Families of rows that turns and mirrors carry onto each other, the same ones carrying the whole set onto itself: the rest of each named row's family, in list order
4 families of 8 rows
j178:  26  -2  12   9   7  11   5 -14   3  -7   8 -22  14   3  -6   2 -12  -2  -3 -15  -4  -1  -5   8  10  19  11   1  -6  -3 -13   6  14  23 -10   5 -14  -5  17 -10  11  19   2  -1  -2
j580:  -7  -1  12 -11   2 -12  -5  -2  -3   5 -15   5 -10   9  -1   4 -10  23 -17  22  -5  -8   0  -5 -17   1   5   0  -6   1   7 -20   1  -5 -10 -16  -2   0 -17  -4   7   1  14  11  -7
j286:  13  -9  -3  16 -12  -2  10  16   0   2  29   9 -11   5   2 -11   8  -7  22 -12   8   9   3 -15 -11  -5 -10  -8  15   7  -8  -7  -2 -12  -8  13  -1  14  11  -8  -4  11  -5 -14  13
j818: -20   5   3 -12  -2 -13 -16  14  -1  -3 -10   2  -5   7   5   6  -2   1 -12  27   6  -7  -3   4 -25  -3  -4   7  -5   1   1 -24  13  -6   2   0  -6   6 -10   9   0  -4  10  17  -5
j978:  15  -2   3  10  15  20   6   3  17  -2   7 -11  28   5   1 -10 -23  17   5 -12  -3  -1  -2  17  12  18   3   7  -5 -12  -4   3  11  18  -2   4   1  -3  17 -10   4   2  -1   7   3
j997:   6  -8  -3  -2  22  18  -4 -12 -10  -8 -11 -24  -2  13   4   5 -26   6  14   9  -1 -10  -5  15   4  14  14   1 -24  -4   5  -7  15  11   4 -19 -11  -6   9   4   4   9   7  11   1
j469:   2   7  13  -4 -19  -2  -2  23   9  -1   4   5  20   2  -1  -8   2   1 -16  10   2  -8   1 -15   1  15  -6   6  14  18  -9  -7   3  -9  -8  23  -7   1   0  -7   3  11  -8   6 -11
j263: -14 -14  -9 -12  15   3   1 -24 -19  -5 -12 -14 -14 -10   9  15   9 -11   9  -9   6   4   4  -5  10   8  -9  16  -6 -11  19 -15   9 -19   9 -14  13   8  -7  -8   6  -7   4 -11  -3
j769:   4  -1  -6   8   5  -1  21  -6   6  -1  -5 -18   5 -22  25  -3  17  -3   4 -20   8   3  -6   1  23  10  -1   6  18  -2   7  11   3  -5  18   4  20   0  14  -2  11  -2   6 -14  -2
j983:   8   5  22   9 -14  -4   8  14  13  -8  -1   7  -5   0  -6  -2  -2   5 -23   7  -8  -6   3  -5 -11  10   0  -1   8  16 -11 -13   8   1 -12  23 -16  -8   6  -5  10  11  -2  -1   3
j203:  22  -3   9   8   9  18   0   1   6  -1   1 -20  30   9  -3 -17 -16  -9   2 -14   2 -12   8   5  13  19   1   7   4  -6  -6   1  12  17  -7  13  -7  -8   7  -4  -1  22  -8   4   4
j841:   9  -9 -14   7 -15 -13  13   9   0   5  36   6  -5 -13  10 -12   9   0   8  -7  24  -6  15  -3   2 -10  -3  -3  13   2   1   8   5  -9  -7   8   0  14   6   2 -20  15  -5  -3  13
j575:  13 -11 -11   2 -21   8   8  11  -1  14  35  -7   1  -1   2 -24   6  -4   9 -10  14  -3   2 -12  -3   1   3  -5  16   5  -6  -1  -7 -11  -5   6  10  18  10  -5 -10  19 -16  -6   8
j265: -15   2   4  -4   0  -4  -3  13   1  -2 -12   2 -14  13   3  16 -19  11 -14  25  -1 -22   0  -7 -10   0  -3  -2 -14   9  10 -26  14  -6  -6   0 -14  -1  -2   5   7   3   3  10   4
j349:  -1   1  14  -5  -7 -12   4  22  22  -3  15  10  11 -11  -1   6  -9  13 -20   2   1 -15   4  -5  -4  12  -7   6   6  12  -5 -15   5  -4  -9  11 -13  -1   5  -6  -5  -1  -2  20  -8
j490:  -1   1   6 -14  -2 -12 -17  12   6  -3  -6  10  -7  -2   9  -4  -7  12 -15  22  -5  -7  -5 -10 -10  11   4   7  -5   3  -3 -30  21  -9  -8  -2  -7 -10 -20   9  -2  -1   5   5   2
j525: -17  -9  -1 -26  11   1   1 -25  -3   8 -10 -15 -12 -13  16  10   0 -17  12 -13  11   1  -7 -10  11   3  10   4   0 -10  12  -9   0  -4  11  -6  25   8  12  -2   8  -6  10 -11  -6
j506:  -5 -24  -7  -8   6  -5   2  -1 -17  13   9   9 -26   9   1  -3  -2   4  15   4  13  -1  15  -1 -17  -9  -6  -4  -3 -10   5 -14   1 -21  -8 -21  14   8  -8  -4 -10  14  -2  -1  18
j545:   9   2   3  -5   5  -1  26 -12   1   8  10 -17  10 -20   8   4  20 -10   9 -26  -4   9  -8   4  15   8   0  12   7   8  11   1   1 -17  11  21   9  -5  13 -12   3  -3 -12 -12  -5
j896:  -9 -15 -21  -1   6  -5   1   3 -11  18  16   0 -21   8  10   0   5   2  19  10  15  -6  -4 -19 -11 -23  -7  -5 -10   2  13 -12   6 -17 -10  -4  -4  17  -2   6  -9   9   0  -1  17
j17:  -4 -14 -26  -5  -2  -8  -9   5 -10  14  21 -15 -20   9   4  -5  -3  -1  13  12  25   5  -2  -2 -19 -14  -3  -4  -2 -11   7 -10   5 -12   8 -12  13  19  -7   9  -8   7   1   1  17
j258:   5  -7  -5  -3  12  12 -11 -25 -13  -2  -7 -21   4  15  -4  -3 -18  12   5   3   2   1   1   4   6   3  13  10 -21 -21  17 -10  14  11  -9 -20 -14   4 -12  -6   5  -1  13   0  -3
j561:  18  -1   3  10 -11 -13  17  15  -3  18  35   1   2   1   8  -4   8   2   9 -12   5  -5   2   1   3  -5  -2  -9   6  -3   1   1   8 -21 -11  13   7   7   6 -12 -13  19 -17  -9  19
j102:  24   3  17   8   4  12   5  -5   5  -5  10 -24  22  -1  -8 -10 -14   5  15  -9  -4   4   6  17  11  11  14   7   0  -1  12   2   5  12   2  11 -15  -8  22 -12  -7   5  -4   4  -4
j467:   1 -14 -17 -23 -10  -7   1   3  -5   8  20  13 -16  11  10 -10  -9  -3  23   3  23   4   1  -8  -8 -10   5  -6  -7  -5   6 -13   1 -16  -3  -8  14   5 -12   9  -8   9   2 -14  15
j80: -12 -10 -11 -14  21  -3  -8 -24  -1   0  -9 -27 -13  -6  12  13   3  -9   2  -8   6   0 -16   6   5   9  -8  -2  -4  -1  13  -2   3  -5  17  -5  25   8  -7   7  10 -10   7   2   3
j992:  10 -13   5   7   2   1  15 -14  -1  -4  15 -15   4 -10  11  17  10 -21  10 -28  -2  10 -14 -10  15  16  -4   9  15   4   1   3  -3  -2  15   5   6  13  12  -9  11   3  -1 -21  -8
j36:   3  -9   4  -4  20  17 -25 -22  -3   5  -8 -16   3   1   4  -5 -24   4   3   2  -4  -3   2   7   6  11  17  10 -14 -24   0 -14  27  19 -10  -6  -2   0   9  -3  -5   7   7   7   5
j190:  14  14  31   9 -16 -17   0  20   9   0   7  -2   6  -3   3   6  -6  12 -12   6 -12 -14   5  -1   4  13   0  -7  14  11   6  -9   6  -7  -3  15  -8  -2   8 -13  -7   6  -2   7  -8
j211:   9  -5   1  -2   4   5  13 -14   1   2   3 -22   9 -19  10  -6   7 -18   1 -29  -6 -11  -3  -7  13  20  -5   5  21  14  -1   1  -1   1  16  10  24   7  10  -4   8   5  -7  -8  -8
j819:  -8 -21 -13  -6  21   5   7 -25 -14   8  -6 -20 -12  -9  18  14  12  -7  16  -1  -1   3 -19  -7   8   3   4  10  -1   6  18  -3   0  -8  20 -12   6   8   3  10   3  -4   4  -3  -1
j784:  -5 -10  -1  -6  23  15 -16 -14  -1  -6  -8 -19   6  19   2  -4 -16  -4   3   2   8  -8  -5  25  -7   4   5   2 -20 -20   7  -6  13  15  -8  -7  -6  -3  -3   8   1   0   5  18  10

The rest of the family of j545: j580, j263, j506, j258, j561, j102, j190
The rest of the family of j80: j818, j469, j203, j575, j17, j211, j784
The rest of the family of j769: j978, j841, j349, j490, j525, j467, j36

